Each row is where one point has got to under a steady rotation. How many ticks took it there?
The counts run from 0 to 342.
-.20; -.02; .10; .01; -.07; .39; -.17; -.04; -.07; .07; -.53; .26; .15; .17; .09; -.45; -.13; .09; .12; -.09; -.10; -.21; -.38; .04; -.05; -.10; .26; .12; -.25; -.09; -.05; .05; .05; -.07; .00; -.04; -.04; .28; .23; -.07; -.16; .06; .06; -.11; -.20; .35; .16; .45; .21; -.17; .20; .12; .31; -.39; .00; -.20; -.07; .26; -.24; .05; .05; .15; .08; -.18; .16; .12; .03; .12	324
-.07; -.23; .29; -.13; -.18; .08; -.05; -.32; .02; .37; -.09; .07; .12; -.15; -.09; -.21; .08; .00; -.16; -.32; -.09; -.20; -.08; -.02; -.42; -.13; -.02; -.13; .34; -.68; -.09; -.02; -.15; -.29; -.02; .01; -.13; -.07; .43; .17; -.01; .11; -.03; .01; -.31; .11; -.01; -.12; .14; -.16; -.26; .20; .23; -.15; .07; -.11; -.22; .09; -.24; -.07; .13; .26; -.08; .26; .12; -.09; -.05; -.03	131
.02; -.13; .18; .32; -.17; .06; .01; .00; .39; .10; -.12; -.19; .24; -.06; -.15; .17; -.07; .05; -.15; -.35; -.35; -.08; -.10; -.44; -.04; -.04; .19; .01; -.10; -.38; -.19; .21; -.02; -.44; -.25; .08; .23; -.05; -.05; .12; -.15; .20; -.15; -.03; -.22; -.12; .05; .31; .06; -.21; .28; .00; .13; -.32; -.08; .12; .14; -.25; -.10; -.10; -.04; .21; .13; .04; .02; .03; .12; .00	186
.05; -.37; .01; -.24; -.22; .23; -.21; -.24; .08; .08; -.41; -.15; .44; .14; .09; -.12; -.10; -.08; .00; -.23; -.07; -.18; -.26; -.33; -.26; -.01; .05; .12; -.14; -.12; -.07; -.35; -.16; -.27; -.17; .28; .11; -.05; .31; -.07; .12; -.03; -.19; -.13; -.23; .26; -.14; .22; .10; -.03; .20; .16; .30; -.19; .18; -.12; -.22; .41; -.18; .07; .02; .12; -.34; .00; -.20; -.09; .09; -.09	108
-.08; .00; -.05; .15; -.27; .06; -.06; .02; .08; .14; -.52; .10; .10; .18; .22; -.38; -.02; .24; .11; -.37; .15; -.40; -.04; -.27; -.23; .03; .41; -.14; -.05; -.26; -.34; -.11; .16; -.14; .02; -.16; .24; -.10; .26; .01; .03; .02; .13; .00; -.11; .11; .05; .19; .36; -.05; .16; .20; .25; -.08; .00; -.02; -.23; .09; -.18; .10; .20; .31; -.14; -.06; .11; -.26; -.04; .16	56
-.04; -.12; .14; -.10; -.14; .36; .37; -.04; .23; -.06; -.10; .00; -.05; .28; -.02; -.33; -.18; .15; -.12; -.51; -.28; .07; -.24; -.34; -.02; -.25; .19; .07; -.17; -.01; -.17; .16; .08; -.46; .08; .11; .04; .36; .14; .25; -.28; .21; .00; .15; -.27; .15; .09; .13; .10; -.21; .28; -.08; .30; -.41; -.11; -.05; .05; .26; -.07; .17; .06; .11; -.02; .09; .24; -.03; .16; .20	217
.14; -.27; .06; -.11; -.14; .10; -.13; -.26; -.17; .20; -.48; -.05; .36; .08; -.05; -.05; .06; -.08; -.02; -.24; .15; -.25; -.20; -.27; -.17; -.02; .04; .02; .00; -.22; -.15; -.22; -.14; -.43; -.17; -.12; .18; -.36; .33; .12; .19; .15; -.04; .07; -.13; .05; -.09; .20; .12; .03; .10; .45; .16; -.02; .19; .05; -.24; .08; -.34; .23; -.09; .11; -.35; -.07; -.13; -.17; -.06; .12	273
.06; -.17; .05; -.08; -.19; .18; -.08; -.27; .10; .27; -.35; -.21; -.02; .06; .03; -.21; .07; -.17; .03; -.41; -.06; -.32; -.10; -.32; -.33; .01; .11; -.08; .08; -.36; -.29; -.16; .02; -.09; -.02; .13; .20; .02; .27; .27; .22; .11; -.05; .05; -.51; .10; -.05; .04; .20; -.24; .00; .04; .35; -.24; -.07; -.11; -.29; .07; -.24; -.12; .14; .08; -.16; -.02; .17; -.16; .03; -.03	120
-.26; -.07; .18; .20; -.21; .09; .13; .06; .28; .07; -.13; .13; .12; .03; -.02; -.13; -.29; .25; -.22; -.25; -.25; .09; -.08; -.13; .02; -.32; .31; -.05; -.08; -.41; -.22; .22; .04; -.43; -.04; -.17; -.02; .23; .10; .11; -.43; .11; .02; -.03; -.25; .01; .19; .32; .12; -.22; .25; -.01; .21; -.44; -.03; .16; .18; -.18; -.09; .01; -.04; .35; .16; .01; .19; .04; .12; .13	52
-.12; -.17; .31; -.02; -.06; .21; .11; -.10; .10; -.02; -.02; .13; .26; .30; -.34; -.06; -.17; -.02; -.04; -.28; -.23; -.01; -.58; -.12; -.12; -.04; -.05; .16; -.24; -.22; .19; .27; -.18; -.48; -.20; .02; -.12; .17; .24; -.10; -.42; .23; -.04; .16; -.01; .20; .06; .20; -.10; -.02; .18; .06; .24; -.31; .22; -.04; .04; .33; -.12; .38; -.15; .07; -.04; .13; .02; .27; -.08; .19	0
.05; -.15; -.04; -.18; -.26; .14; .14; -.22; .05; .20; -.16; -.23; .02; .28; .02; -.10; .21; -.12; -.02; -.54; -.32; -.01; -.18; -.45; -.14; -.01; .01; .01; -.06; -.19; -.19; -.34; -.07; -.30; .02; .24; .21; .12; .25; .21; -.10; .02; -.13; .19; -.28; .12; -.11; .32; .27; -.21; .12; .12; .45; .06; -.09; -.11; -.14; .32; -.09; .17; .17; .03; -.38; -.02; -.05; -.14; -.04; .09	110
-.06; -.13; .14; .25; -.17; .09; -.04; -.06; .31; .04; -.17; -.04; .35; .07; -.03; .02; -.20; .09; -.11; -.31; -.38; .02; -.20; -.29; .03; .03; .13; .04; -.30; -.28; -.26; .31; -.07; -.50; -.21; -.07; .18; .11; .00; .10; -.25; .11; -.08; -.02; -.19; -.03; .19; .55; .14; -.34; .34; .03; .19; -.35; -.07; .09; .14; -.10; -.06; .07; -.16; .15; .10; -.15; .06; .12; .29; .04	187
-.02; -.12; .20; -.12; -.08; .31; .13; -.22; -.21; -.02; -.43; .05; -.01; .31; -.04; -.08; -.11; -.15; -.07; -.26; -.16; -.11; -.48; -.27; .13; -.15; .17; .19; -.23; -.16; -.10; .05; -.06; -.56; -.10; -.05; -.01; .13; .01; .38; -.13; .30; -.02; .17; -.40; .12; .12; .28; .05; -.11; .10; .39; .18; -.47; -.09; -.06; .07; .07; -.34; .14; -.21; -.04; -.22; -.16; .14; .16; .09; .06	12
.00; -.25; .14; -.15; -.17; .01; -.45; -.36; -.14; .24; -.29; .33; .33; -.04; -.01; -.19; -.28; -.03; -.05; -.01; .01; -.15; -.33; .04; -.13; .04; .18; -.01; -.01; -.44; -.12; .10; -.12; -.36; -.19; -.13; -.13; .02; .16; .17; -.07; -.01; -.10; -.11; -.29; .06; .17; .27; .27; -.34; .03; .37; .25; -.47; -.01; -.01; -.04; .08; -.36; -.14; -.19; .17; .07; -.12; -.04; .03; .25; -.10	24
.15; -.34; .25; .02; -.07; -.04; -.13; -.27; -.08; .18; -.22; .15; .50; -.18; -.04; -.25; -.19; .16; -.28; -.20; .01; -.29; -.30; -.06; -.17; -.11; .07; -.11; .02; -.22; -.13; .29; -.13; -.47; -.16; .01; .08; -.28; .16; .17; -.03; .22; .02; -.20; -.17; .08; .15; .05; .07; .00; -.09; .42; .00; -.47; .27; -.10; -.09; .10; -.36; -.04; -.11; .18; .04; .12; .12; -.12; .11; .29	302
-.05; -.21; .13; -.17; -.03; .09; -.16; -.22; -.25; .14; -.43; .14; .36; .21; -.17; -.07; -.16; -.13; -.01; -.18; .21; -.18; -.39; -.20; -.03; -.01; .09; .14; -.11; -.10; -.10; -.06; -.14; -.47; -.14; -.21; .08; -.17; .29; .07; .02; .18; .06; .09; -.10; .22; .03; .24; .10; .12; .14; .40; .13; -.14; .18; .04; -.22; .21; -.24; .36; -.20; .07; -.32; -.14; -.06; -.08; -.03; .07	272
.25; -.36; .12; .00; -.21; -.07; -.09; -.34; .09; .29; -.08; -.16; .35; -.21; -.07; -.04; .17; -.03; -.19; -.39; -.23; -.15; -.17; -.27; -.42; -.05; -.12; -.19; .25; -.49; -.13; -.14; -.17; -.31; -.23; .21; .24; -.16; .24; .10; .01; -.02; -.15; .04; -.25; .10; -.08; .08; .13; -.12; -.02; .19; .25; .02; .17; -.14; -.20; .11; -.21; -.01; .16; .13; -.12; .16; -.05; -.25; -.03; .14	203
.03; -.41; .14; -.23; -.20; .24; -.24; -.23; -.05; .05; -.32; -.01; .52; .02; .02; -.12; -.11; -.13; -.03; .01; -.12; -.04; -.44; -.12; -.06; -.23; .01; .12; -.20; -.11; .00; -.12; -.22; -.27; -.15; .12; .03; .01; .21; -.08; .00; .01; -.15; -.19; -.22; .26; .00; .35; .02; -.10; .21; .26; .22; -.32; .28; -.09; -.02; .38; -.24; .15; -.08; .04; -.16; .03; -.21; .14; .16; -.09	107
.12; -.13; .24; .19; -.22; .09; .52; -.03; .23; .07; -.03; -.15; .16; .00; -.05; -.25; .10; .20; -.24; -.47; -.33; -.06; -.19; -.32; -.07; -.23; -.07; -.26; -.06; -.19; -.09; .15; .00; -.58; -.02; .18; .24; .08; .00; .23; -.29; .30; -.13; .10; -.07; -.02; -.02; .05; -.06; -.07; .04; .39; .17; -.23; .14; .03; .00; .00; -.12; .03; .15; .15; -.12; .32; .14; -.07; .02; .45	310
-.08; -.27; .20; -.02; -.25; -.06; -.01; -.20; .29; .29; .00; .04; .15; -.18; -.15; -.09; -.02; .14; -.16; -.33; -.23; -.19; -.02; -.11; -.53; -.12; .05; -.18; .23; -.66; -.04; -.01; -.09; -.26; -.08; .13; -.04; -.13; .32; .05; -.16; .02; -.13; .02; -.24; .05; -.06; -.18; .01; -.15; -.10; .07; .22; -.17; .24; .06; -.11; -.02; -.06; -.17; .21; .38; -.02; .40; -.01; -.14; -.05; .06	132
-.20; .03; .14; .38; -.22; .05; .13; -.03; .19; .23; -.08; -.20; -.08; .13; -.19; .08; .09; .03; -.08; -.36; -.30; -.20; .02; -.29; -.19; .02; .17; -.14; .06; -.73; -.14; .13; -.04; -.42; -.19; -.04; .14; -.02; -.03; .17; -.24; .19; -.11; .17; -.15; -.10; .02; .25; .20; -.31; .14; .09; .35; -.12; -.18; .21; .09; -.39; -.15; -.07; .04; .22; .07; -.08; .12; .01; -.18; .05	257
-.24; -.05; .17; .11; -.12; .01; .05; .10; .04; -.01; -.22; .36; .25; .21; -.09; -.33; -.26; .27; -.01; -.26; .10; -.16; -.31; .11; -.03; -.08; .24; .05; -.18; -.11; -.03; .23; .03; -.43; .03; -.18; .09; .17; .26; -.01; -.31; .12; .15; .10; .01; .14; .19; .28; .10; .02; .19; .41; .20; -.20; .10; -.01; -.02; .31; -.12; .32; -.02; .20; -.11; -.20; .11; -.05; -.04; .39	64
.11; -.22; .28; .01; -.03; .17; .19; -.05; -.04; -.07; -.18; .17; .26; -.09; -.01; -.29; -.06; .14; -.22; -.05; -.30; .09; -.37; -.05; .16; -.37; -.03; -.11; -.11; -.10; -.02; .17; -.12; -.52; .05; .10; -.02; .25; .01; .12; -.25; .15; -.16; -.14; -.14; .10; .18; .32; -.09; -.11; .11; .43; .12; -.47; .13; -.03; .01; .13; -.33; -.04; -.06; .14; -.05; .11; .00; .05; .11; .22	312
-.08; .03; .09; -.08; -.30; .06; -.01; -.11; -.20; .13; -.31; .35; .08; .34; .00; -.33; .04; .12; .12; -.17; -.02; -.36; -.43; .00; -.15; .10; .19; .01; -.10; -.23; .05; .01; -.02; -.27; -.01; .07; .05; .08; .22; .02; -.23; .08; .00; .19; .03; .19; .12; .38; .32; -.12; .08; .58; .35; .02; .01; -.08; -.10; .33; -.22; .27; .02; .07; -.14; -.21; .00; -.01; -.19; .23	335
-.13; -.04; .33; .10; .09; -.02; .01; -.18; -.03; .35; -.12; .11; .05; -.09; -.18; -.27; .10; .02; -.17; -.34; -.20; -.06; -.08; .02; -.22; -.24; .03; -.24; .36; -.58; -.26; .07; .00; -.35; .08; -.24; -.22; .15; .45; .09; -.20; -.04; .02; .15; -.16; .13; .18; .07; .18; -.17; -.14; .07; .38; -.15; -.04; .02; -.14; -.11; -.34; .10; .11; .26; .08; -.01; .26; -.07; -.12; .17	59
-.13; .14; .01; .15; -.27; .00; -.01; -.02; .01; .24; -.27; .15; .07; .13; .12; -.37; .17; .17; .05; -.39; -.04; -.23; .03; -.08; -.20; -.02; .21; -.22; .04; -.32; -.39; -.11; .12; -.25; .14; -.09; .19; .07; .22; .25; -.09; -.01; .05; .13; -.06; .12; .10; .32; .47; -.17; .08; .38; .36; .05; -.16; .05; -.22; .05; -.24; .08; .21; .24; -.17; -.19; .22; -.26; -.13; .29	57
.11; -.35; .10; -.17; -.09; .24; .10; -.12; .19; -.06; -.35; -.04; .29; .18; -.04; -.22; -.30; .07; -.11; -.39; .01; -.09; -.41; -.40; -.13; -.17; .04; .05; -.15; .06; -.01; .01; -.10; -.44; -.13; .14; .15; -.11; .27; .14; .00; .28; .01; .01; -.27; .14; -.01; -.04; -.11; .07; .11; .13; .02; -.40; .28; -.09; -.04; .41; -.08; .26; -.11; .16; -.25; .24; .00; -.06; .20; .15	208
-.01; -.10; .11; .15; -.36; .13; -.10; -.12; .13; .20; -.21; .16; .13; -.12; .32; -.36; .13; .19; -.04; -.18; -.28; -.13; -.10; -.09; -.11; -.18; .17; -.18; -.06; -.39; -.16; -.01; .11; -.05; .06; .16; .15; .11; .11; .14; -.21; -.10; -.23; -.18; -.23; .07; .11; .43; .40; -.36; .18; .29; .46; -.25; -.08; -.12; -.04; .05; -.21; -.20; .16; .25; .11; -.04; .04; -.10; .08; .04	222
-.15; -.02; .18; .33; -.22; .02; .18; .07; .40; .10; -.07; -.05; .06; -.02; -.09; -.16; -.12; .26; -.18; -.33; -.41; .03; .06; -.28; -.09; -.38; .24; -.16; .06; -.46; -.22; .15; .07; -.42; .01; -.10; .06; .14; .09; .19; -.33; .12; -.14; .00; -.23; -.08; .14; .20; .08; -.24; .15; .11; .27; -.33; -.03; .17; .16; -.30; -.07; -.06; .16; .36; .14; .13; .21; -.02; .15; .15	51
-.17; -.33; .27; -.10; .04; .22; .04; -.13; .19; .14; -.16; -.24; .36; .10; -.26; .11; -.31; -.12; -.27; -.30; -.22; .12; -.17; -.23; -.20; -.26; -.05; .09; .00; -.25; -.05; -.11; -.18; -.54; -.21; -.05; -.12; .10; .42; -.10; -.12; .06; -.07; .02; -.27; .18; -.07; .16; -.13; .04; .17; -.18; .20; -.35; .30; .14; .05; .10; .06; .29; -.08; .19; -.11; .15; -.02; .12; .01; -.05	278
-.11; -.03; -.05; -.14; -.07; .26; .02; -.04; -.20; .16; -.35; .01; -.05; .17; .12; -.37; -.01; -.06; -.08; -.24; -.16; .04; -.11; -.13; -.13; -.36; .15; .05; .10; -.16; -.40; -.33; .06; -.27; .29; -.10; -.04; .23; .39; .16; -.09; -.06; .12; .12; -.32; .26; -.01; .27; .25; .00; .19; .20; .44; -.15; -.08; -.05; -.16; .14; -.19; .16; .17; .16; -.27; -.20; .21; -.12; -.06; .03	47
-.11; -.19; .14; -.02; -.07; .22; -.29; -.17; .01; .07; -.44; .08; .38; .14; -.02; -.13; -.29; -.11; .04; -.24; .02; -.14; -.33; -.09; .02; .03; .26; .25; -.28; -.13; -.21; .11; -.10; -.35; -.13; -.14; .05; .12; .26; -.01; .02; .01; .12; -.03; -.26; .25; .07; .40; .18; -.17; .32; .02; .21; -.39; .00; -.07; -.10; .17; -.19; .22; -.24; .03; -.09; -.19; .02; .08; .22; .02	189
-.24; -.09; .17; .01; -.11; .30; -.06; -.15; .23; .14; -.20; .00; .06; -.01; -.06; -.38; -.13; -.04; -.07; -.38; -.23; -.20; -.23; -.05; -.49; -.10; .20; .13; .13; -.44; -.20; .03; -.05; -.09; .11; -.05; -.14; .27; .58; -.01; -.13; .00; .09; .11; -.44; .29; .00; -.02; .10; -.17; .01; -.35; .39; -.39; .01; -.11; -.16; .24; -.12; .08; .17; .35; .13; .07; .16; .04; -.14; .09	225
